In the rows, zero is written as 128.
Each named turn below is shown by a few rows before and after it. Which turns, in which order, take the first row of each later pair to the second? The first pair is answered.
sela:
[189  81 153 117 105 125 144  93 110 137  95 127 106 158 163 140 168 105
 125 134 153 101 130 164]  ->  [196  73 148  92 122  92 117 113 100 102 128 117 132 145 164 115 156 117
 124 113 145 161 156 119]
[142 152 131 115 135  95 101  96 136 105 168 139 111 179 123 148 134 145
 135 136 174 107 115  93]  ->  [129 163 123 112 136  93  91 108 139 105 181 134 126 171 113 138 122 152
 129 132 163 122 125  85]
[ 96 137 129 172 119 171 154 162 124 142 149 155 123 118 107 145 156 104
 101 153  75 134  93 117]  ->  [123 116 140 167 120 169 165 145 120 140 139 161 100 137 128 153 171  93
 109 156  89 115  82 124]
[123 137 133 138 114 148 135 129 153 136 107 140 114 146 125 147 139 124
 133 137 118  97 143 145]  ->  [147 115 140 124 123 132 136 121 146 118 107 140 101 153 142 145 148 118
 141 132 126 105 140 132]
vumog:
[146 112  62 153 106 164  88 124 172  45 120 145 129 126 113  92 111 133
 115 141 128 140 121 132]  ->  [139 120  60 161 101 171  93 120 177  57 115 145 127 125 109  94 111 134
 110 147 124 128 121 140]
[105 123 133 110 136  93 118 114 159 136 137 150 144 152 135 142 124 104
 103 150 147 159 154 136]  ->  [ 86 122 124 105 143  95 118 117 151 131 151 142 142 141 135 136 118 105
 108 149 149 165 132 141]
[157 115 134 109 140  97 123 131 126  97 143 100 116 148 138 131 130 118
 134 130 131 141 141 111]  ->  [102 141 111 119 140 128 135 135 119 114 155  90 123 128 123 133 115 121
 129 136 133 124  97 147]
[145 123 119 100 145  83 113 162 123  66 168 100 136 119 149  79 130 119
 128 118 162 152 125  90]  ->  [ 69 173 101 141 127 144 139 163 134 121 154  97 144 102 111  95 111 126
 112 139 153  94  82 156]
Bos:
[108 160 132 144 121 115 105 139 131 127 141 123 146 127  84  91 122 165
 106 119 122 159 165  84]  ->  [ 84 162 119 132 133 119 107 136 112 117 158 112 136 116  88  87 117 163
 108 117 134 165 123  97]
[104 162 105 134 133 137  84 142 135 128 146 112 139  99 140 114 105 120
 122 120 140 164 144 104]  ->  [ 90 164  96 134 133 152  97 136 128 133 147 107 130  98 142 122 105 119
 126 125 152 148 110 124]
[ 87 111 130 171 110 163 174 142 152 140 110 135 128 123 112 144 130 179
 120 121 150 100  96 141]  ->  [109 114 144 180 104 151 168 147 169 146  97 146 136 134 106 146 134 183
 119 121 136 105 141 121]
[121 124 127 105 112 127 120 139 116 120 121 112 128 162 127 100 112 125
 133 121 126 129 110 110]  ->  [117 125 126 109 107 136 127 136 117 123 114 111 123 165 129 105 113 122
 133 126 130 117 102 118]
Pairs:
(2 to 3 turns a pair)
[125 125 150 131 146 151 149  92 120 170 102 113 118 149 144 159 108 144
  86 150 104  88 119 160]  ->  [148  94 148  99 164 126 143  86  94 131 124 101 103 150 175 147 113 139
  97 138 121 116  98 140]  sela then vumog
[166  99 145  92 141 101 128 124 129 109 131 146 106 141 139 131 129 128
 116 129 138 138 149 100]  ->  [104 150 131 132 124 140 133 143 152 151 122 148 134 120  89 137 107 144
  93 141 112 116 159 129]  sela then vumog then vumog
[113  95 124 131 129  94 123 133 116 153 108 114 116  97 105 127 126 146
 126 127 103 117 175 111]  ->  [117  85 123 122 137  87 117 129 106 140 118 110 113  97 114 124 127 147
 129 121 108 129 165 105]  sela then vumog
[ 79 134 102  68 138 120  98 145 131 119 186 122 107  74 128 107  58 124
  93 135 130 120  54 145]  ->  [ 96 122 111  77 132 131 118 125 130 129 162 132  77  95 143 124  77 111
  97 147 143  79  32 171]  sela then sela
[146 171 154 101 118 124  78 145 143 114 122 120 137 159 140 124 171  96
 107 123 182 110 179 130]  ->  [112 177 131  86 131 123  70 155 124  99 156 101 147 138 139 109 153 103
 108 114 181 137 145 129]  sela then vumog
[111 126 107 115 156 143 140 130 112 113 146 117 134 113 129 111  95 121
 125 127 146 145  86 139]  ->  [133 113 115 106 159 125 136 128 111 101 147 116 134 120 137 108  99 121
 128 122 146 159 104 120]  vumog then vumog then vumog
[169  79 113  84 139  77  98 137 121  93 164 107  81 150 200 144 145 142
 149 131 145 140 120 109]  ->  [153  86 109 103 128 108 126 121 122 117 143 113  60 153 201 163 154 134
 147 150 152  91  81 155]  Bos then Bos
[ 36 188 114 153 119 165 136 144 144 159 135 114 163  99  93 120  98 140
 110 135 105 119 113 167]  ->  [151 147 169 168 100 131 141 114 179 166  69 153 133 156 122 145 148 121
 116 143 110  92 204 137]  Bos then sela then Bos
[ 65 166 114 148 137 160 145 120 120 107 163 126 147 107  92 129 106 134
 112 120 136 100  70 139]  ->  [124 165 152 168 117 131 127 132 165 121 128 153 171 134  81 135 120 137
 105 120 105 113 186  88]  Bos then Bos then Bos
[180 122 154 130 104 132 127 118 137 133 105 119 127 157 123 141 175 114
 141  85  87 131 192 102]  ->  [ 97 163 125 156  97 186 148 125 133 166 111 111 133 130  92 147 151 121
 131  99  83  94 128 162]  vumog then vumog then Bos
[143 178 146 174 150 141 127 139 141 127 139 117 162 105 147 119  94 156
 147 114 118 118 137 104]  ->  [132 177 140 175 147 157 142 126 133 132 132 117 144 106 156 125  96 150
 152 119 129  96  98 132]  Bos then Bos then sela
[105 144 120 136 137 130 123 121 163 126 130 110 148 129 106 123 127 146
 121 119 109 144 143 127]  ->  [144 125 133 131 135 117 123 108 166 118 118 120 135 146 124 126 144 139
 123 119 116 143 159 117]  sela then vumog
[ 84 167 109 141 116 146 118 147 130 145 130 121 149  92 115 134  97 154
 107 132 121 139 135 144]  ->  [137 135 121 112 132 105 101 144 123 108 140 121 147 104 141 120 111 148
 118 116 126 179 166  96]  vumog then vumog
[ 30 180 114 149 106 153 120 149 112 144  98 117 157 108  90  97 104 159
 141 128 125  95 101 134]  ->  [ 60 156 119 116 127 109  90 162 100 100 130 108 173 104 105  75 101 163
 147 107 122 160 130  76]  vumog then Bos then vumog
[105 139 104 112 129 157 140 137 102 125 114 139  86 105 120 121 113 122
 119 139 141 110  64 140]  ->  [118 126 105  98 137 141 133 137  94 107 126 133  85 105 132 113 112 124
 124 131 144 128  65 124]  vumog then vumog then vumog
[100 144  94 121 138 121  95 153 132 118 143 125 130 105 120  86 111 139
 126 127 121 166 120 110]  ->  [ 87 162  98 153 118 150 115 145 150 153 111 138 120 113 106 105 116 137
 118 145 115 120 115 146]  sela then Bos
[ 79 166  96 154 128 156 102 163 128 154 146 105 174  85  64 137 107 148
 140 142 131 115  97 161]  ->  [170 123 130 122 139  87  70 162 133 112 147 117 177 110  98 123 127 144
 150 123 129 175 179  81]  Bos then vumog then Bos
[192 114 132 128 104 104 124 105 161 125 105 145 116 169 160 129 149 123
 155 126 161 145 141 124]  ->  [116 133  92 105 125 113 112 126 127 103 164 111 139 126 149 106 114 136
 152 111 161 184  79 133]  vumog then sela
[126 142 114 105  70 101 153 104 114 151 156 112 131 130 105 170 119 136
 126 125 190  70  42 166]  ->  [152 133 128 114  60  99 156  95 127 158 136 124 124 141 112 180 133 131
 125 128 191  56  62 164]  sela then vumog
[109 134  91 134 167 109 112 146 100  97 148 114 142  91 123 123  99 153
 118 118  99 178 142  81]  ->  [180 111 129 150 147  96 122 125 127 111  96 147 120 130 138 149 131 142
 122 126 103 143 194  73]  Bos then vumog then vumog
[118 122 122 137 121 168 152  96 134 146 116 141 101 146 138 147 153 123
 124 175 153  78  80 191]  ->  [159  81 126  88 146 118 126  98 105  88 150 130  97 148 171 125 157 121
 140 151 169 136  80 141]  vumog then vumog
[ 77 130 134 130 129 166 105 115 144 170 106 159  91 134 117 111  95 136
 164 116 147  74  87 129]  ->  [119 114 148 109 137 119  71 133 150 135 122 160 121 138 120  94  95 145
 165  98 130 136 164  60]  Bos then vumog then sela
[168  96 128 102 139  97 151 112  97 103 117 144  72 133 167 136 145 117
 161 129 137 155  97  96]  ->  [138 136 133 153 111 144 175 111 132 164  76 162  75 137 132 161 143 121
 142 150 119  93 108 142]  vumog then vumog
[119 131 130 147 121 162 155 115 134 162 105 142 108 145 127 148 137 121
 112 143 135  79  92 174]  ->  [182 109 157 133 118 121 137 116 146 143  94 153 115 169 141 145 154 121
 115 132 127 108 162 121]  Bos then sela
[162  97 135  55 144 143 122 107 119  78 178 112 110 120 160 121 131 126
 152 114 118 177  90 127]  ->  [ 83 158 116  93 127 183 121 138 140 118 182 108 155  90 103 118 100 146
 128 126  84 167  99 151]  sela then sela
[134 114 124 134 119 131 147 108 123 128 113 134 114 132 149 143 142 103
 126 132 146  96 111 141]  ->  [132 107 119 122 126 125 142 108 113 116 126 128 114 128 157 137 141 102
 125 126 148 111 104 137]  vumog then vumog
[158 122 137 114 124 123 113 124 100 101 125 153 128 163 126 128 163 137
 142 122 139 112 146 108]  ->  [139 121 124 103 128 123 116 123  86  91 145 139 128 153 133 122 158 138
 146 117 147 120 114 114]  Bos then Bos
[190  88 111 111 131  95 115 147 123  85 147  96 129 125 146 110 134 105
 133 118 177 192 151  96]  ->  [100 138  84 157 111 173 158 140 133 148 125  97 117 109 112 136 119 110
 122 146 176 108  75 190]  Bos then vumog
[116 165 117 117 111 184 113 118 150 171 127 144 154 112  85 134 101 134
 107 140 144  95  98 149]  ->  [169 141 141 119 104 173 121 102 163 171  97 161 130 140 105 146 125 123
 114 143 154  77 120 141]  Bos then sela
[139 157 112 157 136 165 138 134 142 149 148 116 145 168 107 137 147 119
  96 106 126 155 107 142]  ->  [165 148 122 157 133 158 139 129 145 150 138 122 136 181 117 144 157 116
  99 107 129 148 123 134]  sela then Bos
[157 123 146 124 130  99 106 163 149 132  99 162 133 171 117 147 148 156
 143 136 111 127 204  79]  ->  [ 72 165 114 134 133 129 106 187 142 147 127 141 164 133  80 135 110 173
 131 139  97 132 166 102]  sela then Bos then sela
[ 88 153  93 146 152 139 126 159 107 186 120 125 132 105 114  96  83 162
  76  96  83 114 121 121]  ->  [168 123 132 156 138 124 138 131 129 195  70 154 100 148 140 119 122 144
  83 103  94  83 165 114]  vumog then sela then sela
[116 133 137 123  98 117 126 156 175 139 105  99 128  98  93 135 113 121
 150 165  74 114 175  91]  ->  [101 115 114  84 125 105 124 150 136 100 150  74 117  81 118 119 105 119
 163 151  97 142 110  88]  vumog then Bos
[139 111 133  88 136 109  89 132 122  95 154 116 131 119 137 114 120 133
 125 124 120 172 149  91]  ->  [ 84 156 121 120 123 144  96 145 138 134 150 116 153 103  97 120 102 143
 109 136 102 149 147 122]  sela then vumog then Bos
[140  85 153 112 137  87  76 157 151 133 137 148 141 157 147 136 105 133
 127 120 169 149 149  85]  ->  [ 97  89 126 105 149 116  96 145 126 128 155 134 119 142 157 136  96 129
 135 122 188 127  64 129]  Bos then Bos
[105 121 102 100 146 105 134 157 131 104 121 134 144  96 130  93 122 114
 117 126 133 148 134  99]  ->  [ 98 139 109 135 125 131 151 148 154 146  82 151 139 104 115 115 129 110
 106 143 127 101 141 133]  sela then sela then Bos
[102 142 154 142  85 129 140  95 123 183 103 140 109 109 159 133 154 171
 121 141  60  92 165 147]  ->  [ 70 141 126 107 110 111 114 116  91 142 162 111 136  76 159 103 127 184
 122 120  63 153 138 118]  vumog then sela then vumog
[120 136 157  95 109 139 107 150 132 156 102 122 171  85  92 150 146 148
 106 136  59 122 145 127]  ->  [120 117 143  61 131 119 101 147 103 118 134 106 164  76 113 135 140 147
 114 124  72 156 108 111]  vumog then Bos
[122 143 124 134 122 103 127 132 132 116 131 145 137 138 142 127 127 131
 122 112 129 135 150 122]  ->  [116 145 119 130 125 105 127 134 129 115 136 142 138 136 140 124 124 131
 121 111 127 140 147 122]  sela then vumog
[121 106 120  96 133 102 120 113  93  97 154 117 129 120 131 101 131 137
 153 140 136 138 116 128]  ->  [ 98 120 116 114 126 128 139 106  97 120 140 117 120 118 122 110 130 135
 147 150 136 106  93 165]  sela then Bos then sela
[100 137 111 150 124 134 120 110 122 137 143 129 125 117 115 128 131 117
 107 126 129 135 104 143]  ->  [120 125 120 138 128 112 104 116 122 120 152 128 133 119 120 119 132 119
 109 115 126 165 127 111]  vumog then Bos then vumog
[ 90 141 122 128 120 121 160 116 118 125 156 116 117 113 117 121  92 145
 111 110 119 133  99 118]  ->  [122 143 143 145 107 114 153 122 144 142 129 136 127 130 106 129 101 146
 104 115 104 128 160 100]  vumog then Bos
[160  86 161  97 136  81 106 120 123  82 141 134  93 122 152  99 121 129
 141 117 132 149 154  87]  ->  [ 69 155 141 145 119 130 105 154 149 135 144 129 141  88  86 100  84 151
 113 133  96 134 161 123]  sela then sela
[157  92 128 113 133 118 141 101 100 113 131 127  83 142 173 124 144 126
 153 129 152 108  54 143]  ->  [153  98 122  95 146  87 110 132  98  86 165 118 123 123 160  98 125 142
 146 112 131 172  95  92]  vumog then sela then sela
[167 135 156 110 167 117 113 131 132  85 127 141  75 131 203 128 119 166
 124 117 168 147  92 110]  ->  [115 157 131 118 171 137 114 144 126  90 147 128  91 105 184 120  98 175
 118 118 164 151  60 129]  sela then Bos
[198  71 149 118 137 114 152  96 109  87 109 131  90 153 182 145 177  99
 167 130 142  97 114 126]  ->  [179  83 141 102 152  82 110 139 110  60 155 115 144 128 157 115 150 123
 158 113 114 174 164  66]  Bos then sela
[141 123  87  88  96 136 119 157 127 126 167 138 124  77 133 116 125 106
 147 108 137 178 150 102]  ->  [140 116  88  93  94 163 146 131 116 140 147 141  88  87 147 135 138  93
 154 122 159 131  95 146]  Bos then Bos then sela
